One turn sends every row of this set to another row. A few are shown first. Where does it send the rows asked after them?
z_829: [8 9 3 -6 -17 -21 4 1 -10 8 -8 6 7 11 7 10 -19 -10 -10 -9 -16 7 2 16 2 12 5 17 -9 -14 5 8 3 5 4 8 -5 3 2 10 4 13 -12 8 -36 5 7 -5 1 -17 -5 -5 4 5 -19 7 20]
z_498: [1 10 13 9 -10 -4 -2 3 8 -31 11 24 15 11 2 13 -21 -13 -19 -12 -15 6 14 3 13 11 9 10 -2 -5 11 6 10 4 2 16 14 4 22 -13 7 6 -12 7 -18 0 21 -22 13 -15 3 -5 4 1 14 1 22]
z_985: [2 23 3 29 -14 10 -13 -7 25 -25 -1 11 7 8 9 -8 7 -10 -8 5 5 10 15 -4 13 14 12 9 7 -7 -2 -3 2 -2 -5 -4 17 -8 5 -6 0 -12 -18 -5 8 -1 0 35 -2 1 0 -9 -7 -1 -6 -5 5]
z_875: [4 15 -6 0 6 29 6 11 -6 -31 14 12 -16 8 -18 -8 8 -6 -2 15 -4 0 14 -2 -8 15 -2 13 -19 -11 3 22 -20 26 -3 8 6 9 -2 -13 -5 2 -2 -7 6 -14 -12 -17 5 10 7 0 8 -3 5 -13 -7]
z_202: [11 -4 -5 -1 9 0 24 3 0 5 -1 15 -3 12 15 13 1 12 -16 -8 -7 -10 14 1 -15 1 0 -19 -26 3 -6 14 4 -5 11 -1 2 -4 -12 5 6 -9 5 -7 -8 -12 -6 9 -21 6 3 9 -16 -21 -1 2 -9]
z_134: [-11 10 -3 -3 8 -5 7 -6 10 6 14 7 -7 9 -2 -20 -34 -4 0 0 2 -3 -11 -8 -6 -3 6 21 17 0 2 8 5 1 -6 7 -15 9 -15 -29 -3 -2 -15 3 18 -13 -5 -43 0 11 -1 -3 4 -4 0 -2 1]
z_550: [-1 5 -3 26 -3 8 5 0 -18 -22 16 37 10 6 -13 -4 -14 -2 0 16 16 6 5 7 -9 -21 -5 3 21 19 -19 21 11 -2 0 -4 11 -3 20 -20 14 0 -2 9 -1 2 -5 3 2 5 9 2 3 12 0 -6 4]
z_184: [-10 17 14 13 -3 10 -1 2 -14 -1 24 -5 -7 7 14 -6 14 4 -12 -2 6 3 13 -9 -7 1 4 -8 -1 -12 8 1 30 -9 7 1 -11 8 1 6 5 -2 -16 9 -13 16 3 -20 -16 -5 -2 -12 13 19 -28 12 12]
z_547: [-1 -6 1 22 0 21 0 -3 -2 28 18 6 3 7 2 3 -1 -3 -4 5 -3 -1 14 -1 -8 -15 2 6 30 -6 -3 12 4 3 2 -8 -6 -2 5 -13 3 6 -11 17 39 -20 -10 0 3 0 -9 -4 5 -10 -15 -8 8]
z_408: [15 20 6 -4 -10 12 5 12 7 1 0 -2 4 0 16 31 -5 -17 -7 2 1 -30 5 10 11 -1 -7 -13 2 -12 -2 10 -1 4 -9 12 -17 3 8 -5 -8 7 -9 4 -5 1 15 21 -17 -1 -5 -21 3 7 18 3 0]
z_362: [-10 7 1 -5 25 30 1 -6 0 -22 22 28 -11 14 -9 -16 11 -3 -1 1 -10 -15 3 -1 -7 10 10 16 -9 -8 3 11 -13 2 6 -9 11 4 -7 -3 -10 -3 2 -9 16 -14 -8 -20 -4 -6 -2 15 5 -8 1 -8 13]
z_488: [5 8 -2 -2 -4 19 -5 -2 5 6 2 19 19 0 25 32 2 -23 -6 -7 -5 -27 3 6 -1 3 14 -12 7 -4 2 -5 2 -9 -9 4 -8 -7 -4 4 2 -3 -16 1 16 5 8 20 -8 2 -7 -15 1 7 4 5 16]
z_723: [-22 13 -5 -8 4 -1 0 -1 0 18 16 18 0 -1 11 -12 -33 -12 0 -5 -5 -1 -12 -10 8 3 1 20 8 8 3 14 2 -1 -5 17 1 5 -2 -24 0 0 -12 11 19 -9 2 -40 -5 -1 -8 -12 1 1 -6 1 3]
z_238: [-27 11 3 12 6 -3 4 7 -13 4 13 16 7 4 -3 -11 -16 -21 5 5 -7 0 -14 -19 -4 -2 12 7 10 -9 5 16 11 16 -4 22 -5 19 -14 -32 5 9 -17 9 10 -4 0 -27 14 8 3 1 3 7 -7 3 0]
z_318: [-10 11 2 10 -2 -3 12 16 -1 12 12 16 -7 6 -4 -15 -27 -10 -3 1 -3 3 -13 -13 -4 1 -1 7 3 -13 5 20 2 21 -5 23 -14 23 0 -33 3 15 -10 12 0 -7 6 -31 8 -6 0 -9 9 8 2 1 -3]
z_226: [-8 -4 -12 -1 -3 -1 2 -1 -5 4 -2 -5 -21 8 17 9 3 5 -22 -12 7 8 17 -7 11 17 -9 5 2 -7 -3 8 26 -8 -23 14 -2 -1 -6 4 6 -4 -22 1 -10 4 -21 -16 -16 1 14 -12 10 3 -7 -4 -5]
z_387: [12 10 -2 30 0 10 -4 -2 38 -15 10 11 -3 8 2 -16 5 -3 -6 1 7 22 15 4 5 12 0 2 2 -7 0 6 -6 1 4 -8 5 -6 12 -1 -2 -8 -6 2 10 -7 1 38 0 -7 -3 -5 0 1 4 -4 6]
z_236: [-4 19 -3 17 4 19 -4 1 20 -12 24 -10 16 1 -1 -3 9 -8 -14 1 13 2 7 3 16 7 -11 4 -6 -2 -1 -3 7 3 -5 2 26 -10 18 -11 -11 0 -2 -3 -16 -14 9 29 -1 3 -9 -8 -1 -6 7 -15 -10]
z_332: [7 3 -9 0 8 2 18 -10 -27 -19 7 38 7 3 2 -6 -13 -6 -10 -9 15 11 -9 7 -5 -6 -10 1 15 21 -5 -3 2 -4 -7 8 7 2 30 -17 7 -11 -2 -4 5 -22 -3 5 -4 8 6 1 -2 -2 5 -11 -1]
z_115: [-3 13 16 16 5 18 16 0 -14 20 4 20 13 8 6 14 3 -3 1 -9 10 8 -9 2 9 -12 -5 3 15 -20 -6 -6 13 6 -6 3 -5 16 3 -14 -5 8 -20 27 18 -20 7 -3 -19 -3 2 1 -4 -17 -6 -1 -7]
z_206: [14 16 10 13 -7 -7 9 9 -12 -6 0 21 -3 9 11 4 -5 6 -14 6 0 -24 13 -2 -22 -2 5 -24 -26 -6 -6 7 4 3 21 -6 2 -10 -22 10 1 -4 -3 -3 -10 -5 -3 7 -20 6 -5 -2 -6 -13 -12 5 1]
z_277: [16 11 10 25 -21 10 -7 -3 -12 18 -15 2 0 10 15 -5 -16 -6 -13 2 2 -17 8 -7 8 -10 -3 10 17 -10 -10 -5 1 8 -7 0 -2 2 1 -22 1 0 -26 14 22 -25 -3 -8 -5 -11 -7 -7 -2 -12 1 -12 0]
z_981: [-9 -1 -1 -18 9 -19 4 -10 -13 9 9 3 15 8 9 10 -10 -13 2 -9 -13 12 -4 19 0 8 11 16 -1 -2 5 9 5 -7 10 6 1 -2 -6 24 -2 3 -2 6 -17 1 0 -4 0 0 -11 8 4 0 -25 6 21]
z_50: [28 0 -8 3 -4 9 4 -1 26 2 7 -12 -1 10 9 23 -4 -8 -4 6 -2 -28 9 9 -4 -8 1 -7 5 -6 -5 6 -2 -5 -4 -9 -26 -5 -10 -8 1 0 -8 -4 9 -5 2 15 -3 3 -2 -7 4 13 28 0 4]
z_943: [2 25 -2 -1 -6 34 -4 0 2 -22 7 22 -9 7 -4 -11 -6 0 -7 7 -4 -16 14 -1 0 8 4 26 -27 -3 -6 9 -16 3 -5 -4 21 0 -1 -15 -3 0 -8 -1 -1 2 -1 -34 -11 -13 -1 -5 0 -6 10 -10 3]
z_815: [8 8 3 5 16 13 7 0 1 -9 14 -6 20 3 6 24 5 -20 4 6 4 -16 4 9 -11 -14 6 -20 7 -9 2 5 5 0 -2 2 -21 -7 -17 6 -2 3 -13 7 13 6 7 21 1 20 -2 -2 4 2 14 8 6]
z_284: [1 11 -9 4 -3 -4 22 -15 -15 -25 14 14 -4 11 -13 -3 -22 -4 -8 9 -5 0 0 -2 -6 -20 -7 13 14 2 -6 5 17 -13 -10 -14 9 -16 32 -34 9 -5 -4 -4 2 -8 5 2 -1 5 13 -9 -8 -2 4 -6 -6]
z_580: [-6 -9 -16 0 12 -14 4 -12 -14 6 13 -13 -27 5 14 -7 3 -4 -17 -10 0 12 11 -11 -3 8 -4 -6 -4 -19 9 2 21 -9 -11 5 -3 -15 -13 12 3 -3 -17 1 7 4 -16 -8 -3 1 8 -10 17 1 -4 -3 -1]
z_165: [6 -2 2 7 1 -14 -1 -6 5 -40 31 3 8 12 -7 1 -6 -15 -12 0 -8 7 9 4 1 6 18 2 12 -1 16 10 0 13 13 13 5 10 6 -10 3 3 2 -12 -1 -12 3 -13 32 10 -4 5 18 5 13 -13 16]
z_14: [-14 4 12 -5 15 -16 -2 -8 9 -32 29 27 6 11 -4 15 -18 -17 2 -5 -12 12 -2 7 12 14 15 12 10 -10 6 7 15 -9 6 6 18 -5 10 9 -8 -2 0 7 11 -3 12 -11 6 5 -4 1 11 -2 6 -4 18]
z_736: [17 11 4 0 -12 -16 -3 -2 18 -41 15 8 -1 9 -3 9 -30 -5 -4 4 10 11 6 12 15 11 4 20 -2 -1 -4 6 0 3 -2 13 12 5 3 -5 -4 -5 -4 3 -6 -3 6 -27 4 11 -3 -8 15 3 26 -18 1]
z_762: [0 19 8 22 14 20 1 -3 21 -21 18 0 19 7 -8 -8 4 -4 -17 -8 17 6 0 5 -4 5 -4 1 -2 -14 5 -19 14 0 -9 -3 14 -11 7 -4 -14 0 -15 -1 -12 -10 11 28 0 6 -2 -1 0 -18 6 -9 1]
z_320: [7 19 0 15 -12 5 15 -7 -17 14 19 -17 -1 1 1 4 2 -7 6 17 8 1 -3 -2 9 -24 -2 7 8 -22 -5 2 4 12 0 -5 1 9 -2 -27 -3 10 -7 14 24 -17 0 -2 -5 8 -5 -12 5 -8 3 -16 -23]
z_871: [5 16 7 17 -6 -14 8 -6 -27 -25 6 39 -10 12 -7 -20 -19 -8 -10 7 8 -14 -12 -1 -2 -13 -6 -2 19 -4 -8 4 6 1 2 -5 6 -2 27 -20 -2 1 -1 -2 -2 -11 3 14 -3 -11 0 -5 9 5 2 -10 8]
z_770: [3 -7 -8 -4 -5 -23 4 -6 -9 -2 11 -15 10 13 -4 7 -2 -9 2 7 -10 9 4 16 -7 3 16 16 6 -1 3 19 2 8 13 3 -10 6 -19 10 7 7 -4 -5 -23 -3 -13 -4 17 12 -4 11 10 11 -19 0 13]
z_858: [-12 21 8 2 16 29 5 10 -15 -27 -1 33 -7 11 -10 -4 2 -16 -2 4 -22 -4 8 -10 -2 17 0 13 -25 -23 5 11 -4 13 -4 4 15 -5 1 -8 -5 3 -15 6 5 -7 6 -14 -5 -10 13 4 -7 -11 0 4 7]
z_842: [7 13 -7 -6 -12 -3 21 -1 -6 -3 5 6 -6 7 14 18 2 7 -18 4 -10 -20 16 -2 -17 -3 14 -12 -23 -4 -2 10 6 -6 4 -3 10 -9 -10 -3 5 -4 4 -18 -5 0 -8 9 -19 13 -1 -11 -12 -23 -15 -5 -12]
z_9: [2 8 3 8 -8 3 11 15 1 0 14 16 -5 10 6 19 7 12 -10 13 -6 -23 21 2 -11 1 0 -17 -15 4 -12 30 8 3 21 -7 3 -4 -9 2 2 0 11 -4 -13 -8 -10 10 -23 10 -3 -2 -6 -4 -18 4 -3]
z_643: [17 9 -3 -13 -18 -23 8 -5 2 -3 -1 -22 0 12 -1 7 -23 2 -3 4 -3 3 4 22 0 2 5 27 -4 -5 -3 9 1 0 1 0 -12 4 -10 4 -1 5 -7 -3 -34 2 -4 -17 -2 4 -5 -3 7 1 -10 -5 6]
z_555: [3 9 9 15 0 -2 -2 1 -15 -2 17 -20 -12 9 19 -17 16 4 -9 1 14 -2 10 -8 7 2 -8 -11 -6 -2 1 5 17 0 13 6 -13 15 -7 3 2 -8 -10 3 -18 -3 -3 -21 -13 -5 -4 2 12 29 -6 2 3]

z_550 goes to z_284
z_555 goes to z_226
z_875 goes to z_943
Now find these:
z_206 goes to z_202
z_488 goes to z_815
z_770 goes to z_643
z_762 goes to z_387
z_14 goes to z_165
z_547 goes to z_320
z_723 goes to z_238

